(in the rows, 128 means zero)
Each named move below is a turn or a mirror, shown by a few rows before and after it. Which moves, in which order, take the first row of each later pair to the second? The first pair is answered.
poron (before -> after):
[104 117 147 110 123 129 153 118  84 125 153 111 135 113 124 121 151 125
  74 120 148 118 156 141 112 119 109 133 137] -> [114 118 159 109 120 128 143 111  82 132 155 112 136 121 132 132 142 122
 101 112 166 128 156 131 116 103  92 133 142]
[101 126 121 130 142 129 117 154 162 145 122 115 122 148 140 143 145 111
 101 151 127 142 121 107 151 164 126 149  97] -> [111 130 135 126 136 126 107 143 156 166 118 119 117 159 145 146 138 116
 141 135 146 160 121  99 158 154 116 144 110]
[ 96 134 147 145 116 117 127 143 148 129 118 143 118 147 142 117 139 132
 165 112 150 163 152 132 115 122 126 123 145] -> [ 77 122 126 147 128 120 143 159 159 109 123 140 120 133 134 117 142 129
 115 131 117 143 161 140 103 142 139 131 133]
[115  96 131 106 151 186 155 132 151 137 163 110 123  91 113 101 144 130
  97 123 104  94 128 125 121  92  97 134 143] -> [131 104 148 112 143 179 140 126 145 160 154 104 123 103 120  97 133 134
 143 105 135 118 125 118 138  73  79 126 160]
Fas (before -> after):
[159 143 136 114 125  61 148 115 153  71  86 134 129 155 109 134  68 101
 185  90 120 135 123  79 102 142 124 108 120] -> [157 128 108  96 102 117 198  79 122  82  85 145 133 124 113 125  87 132
 122  94  94 100 150  66 104  89 142 128 128]
[175 143 157 102 127 103 116 109 195 130  89 146 134 126 139 125  66 149
 197  77 147 150  92  96 133  86 121 113 162] -> [187 129 137  83 113 128 152  99 190 123  79 150 129 105 142 116  67 160
 154  70 122 125 107  82 139  64 141 119 163]
[141 141 141 139 122 161 126  69 111 194 111 124 125 112 128 139 118 139
 169 112 164 154 114 113 165  77 120 147 177] -> [149 148 159 136 130 100  99 118 155 154 105 120 134 143 131 142  88 120
 220 101 165 159 109 109 145 129 113 116 152]
[188 142 143 105 127 105 166 153 129  98 125 113 149 186 172 142 150 149
 154  95 167 156 154 141 108 159 108  81 170] -> [195 128 129  93 113 128 189 139 124  92 126 118 147 168 176 131 159 167
 118  84 144 130 166 137 106 130 124  87 174]
laf (before -> after):
[159  75 163 161 196 170  75 124 133 147 113 130 112 129  98 128 119 119
 178 142 132 148 127 135 132 108 131 118 142] -> [168  74 173 152 190 166  90 122 114 143 122 131 117 140 105 134 124 125
 183 135 141 149 136 126 138  97 115 111 147]
[178 109 114  98 185 112 145 159 194  53 114  92 190 125  76 153  98 108
 103  95  73 159  86 129 106 173 130 118 104] -> [198 102 153  86 140 123 188 167 133  67 151  84 189 170 122 154 145 122
 115  56 108 175 143 102 121 112  84  85 130]
[ 95 134 118 146 108 134 133 111 128 129 138 155 138  92  91 139 162 136
  82 157 105 110 123 140 144 134 149 183 115] -> [111 131 133 141  81 135 155 118  96 140 159 154 136 120 113 139 185 142
  93 128 131 121 158 130 151  98 122 161 138]
[173 149 138 166 146  89 131 107 134 128 149  95  95 132 135  76 130 116
 114 102 187 151 143 113 166 116 132 166 172] -> [158 148 125 173 171  92 116  98 152 126 135 100  96 117 118  79 118 113
 112 113 163 142 119 115 158 141 151 175 159]
zugir (before -> after):
[139 116 165  99  95  95 139 172 148  95 144 146 145 160 149 125 127 125
 138  95 129 125 166 116 157 146 128  61 136] -> [133 132 180 122 110 102  95 132 146 137 132 143 145 145 132 144 114 125
 192  92 164 155 130 120 180 137 119  76 154]
[106 126 134 174 115 123  92 115 107 151  69 116  99  81 145 123 121 133
 169 127 112 168  79 161 129 137 149 151 113] -> [113  92 115 146  99 114 154 169 116  87  89 126 102  92 165 121 148 140
 100 125  69 123 127 152 107 142 159 123  88]
[131 121 107  56 136 125 136 102 133 150  85 119 140  75 101 136  89 148
 148 113 114 135  79 134 152 102 154 116 108] -> [136 109  99  52 140 116 153 126 136 127  96 126 145  80 102 132  98 150
 117 114 102 120 104 134 143 101 159 108 100]
[ 87  82 124 163 132 155  86 150  57 188 157 114 120 163 117 100 152 155
  98 114 157 150 139 161 111 123 122 177 154] -> [ 98  71 117 151 125 156 108 173  62 157 161 113 124 165 126  93 160 155
  62 112 136 125 155 154  99 130 128 160 140]
kubud (before -> after):
[165 104 126 108  90 139 187 137 109  89 139 144 134 151 143 129 147 147
  91  91 117  87 180  97 129  97 120 106 122] -> [140 124 135 137 103 172 152  80  64 164 140 136 124 131 122 140 156 150
 107 115 160 120 147 113 154  81 107 149 149]
[112 157 140 135 144  94 137 161 142 104 141 130 136 125 154 107 130 165
  92 115 112 113 125  98 134 128  93 111 118] -> [107 155 134 134 132 119 147 132 116 126 143 138 127 122 144 100 141 172
  79 118 116 109 128  94 137 100 100 124 126]
[154 110  97 100 116  98 128 126 157 106 117 131 117 130 142 125 113 137
 140 128 104 112 118 103 114 138 152 134 124] -> [153 112  91 100 108 134 139 100 126 132 121 132 119 117 139 121 126 149
 118 125 107 110 123 104 121 107 154 147 135]
[133 108 116 121 110 128 140 131 181  92 107 131 122 136 146 121 147 123
 121 103  98  87 157 123 109 138 127 105 126] -> [129 117 112 126 104 172 147  90 142 139 109 128 112 124 131 126 164 132
 103 119 112  97 153 122 132  94 129 130 147]
Then:
Each pair is 2 to 3 moves apart.
[ 95 148  89 143 147 147 119 102 176 151 108 115 130  89  84 157  55  95
 132 138 122 148  97 144 122 157 149 170 127] -> [130 120 112 112  75 147 207 153 119 114 161 115 136 148 144 150 113 105
  93 100 127 126 198 109 116  94 118 102 142]	zugir, laf
[159 144 137  89 103  65 124 143 196  85 108 152 154 103 144 118  93 145
 180 110  82 133  94 125 107 133 130  80  87] -> [130 141  98  98 104 153 149  66 145 145 107 158 150  41 113 105 121 168
 108 151  70 117  79 140 124  85 157 138 112]	Fas, zugir, poron
[151 100  93 102 127 144 155 113 174  99 101 137 140  85 119 122 107 151
  92 115  61  90 123 129 118 112 161 136 107] -> [141 139 155 139 117 156 122  74  90 195 135 112 131 134 128 148 141 144
 162 117 165 168 120 130 157  73 103 144 156]	kubud, Fas, laf
[176  88 111 122 107 209 177  23  93 123  93 122 120  41 100 115 148 123
  36 122  86 115 109  92 119  32 136 170 103] -> [182 125 151 150 171  84  57  86 204  94  61 122 138  80  91 134  59  83
 190 111 122 171  39 108 110 161 123 140  73]	zugir, kubud, Fas
[ 95 128 123  99 149 163  90  39 157 149 142 144 145  62  97 120  69 129
 108 141  97 130  67 130 135 121 145 148 150] -> [ 79 148 145 121 170 143  67  62 142 167 165 130 142  91  91 132  79 107
 125 153 127 155  63 149 133 150 127 151 154]	zugir, kubud, Fas
[130 119 162 187 215 108  96 161 155 142 166  68 144 142 103 111 150  92
 128 109 118 153 112 125 137 188 121  93 145] -> [130 124 150 195 215 141  92 103 151 181 137  78 139 104  92 112 137 110
 140 103 123 160  94 124 150 157 124 122 162]	zugir, Fas, zugir
[124 110 139 144 178  55  77 127 198 129 123 132 117 118 105 132  93  98
 138 187 134 130  68 121  94 205 132 111 106] -> [171 113 176 136 140  49  90 123 166 143 142 128 120 161 143 136 107 112
 199 139 181 152 105  87 112 147  85  69 147]	zugir, poron, laf
[135 114 127 119 114 121 177 177  82 141 164  95 157 159 152 118 186 127
  83 139 146 145 181 114 120 164 139 139 118] -> [118 109 109 123 145 116 160 186 112 130 156 100 153 146 136 116 164 128
  69 159 122 123 161 127 115 199 162 153 100]	zugir, laf, zugir
[ 92  89 131 162 121 174 134  99  35 189  78 143 118 161  97 124 115 133
  76 198 121 179 117  67 168 100  91 120 137] -> [ 75 101 141 180 162 131 106 139  65 173  88 130 116 183  97 134 101 106
  87 224 126 191 101  88 148 159  81 118 118]	zugir, Fas, laf
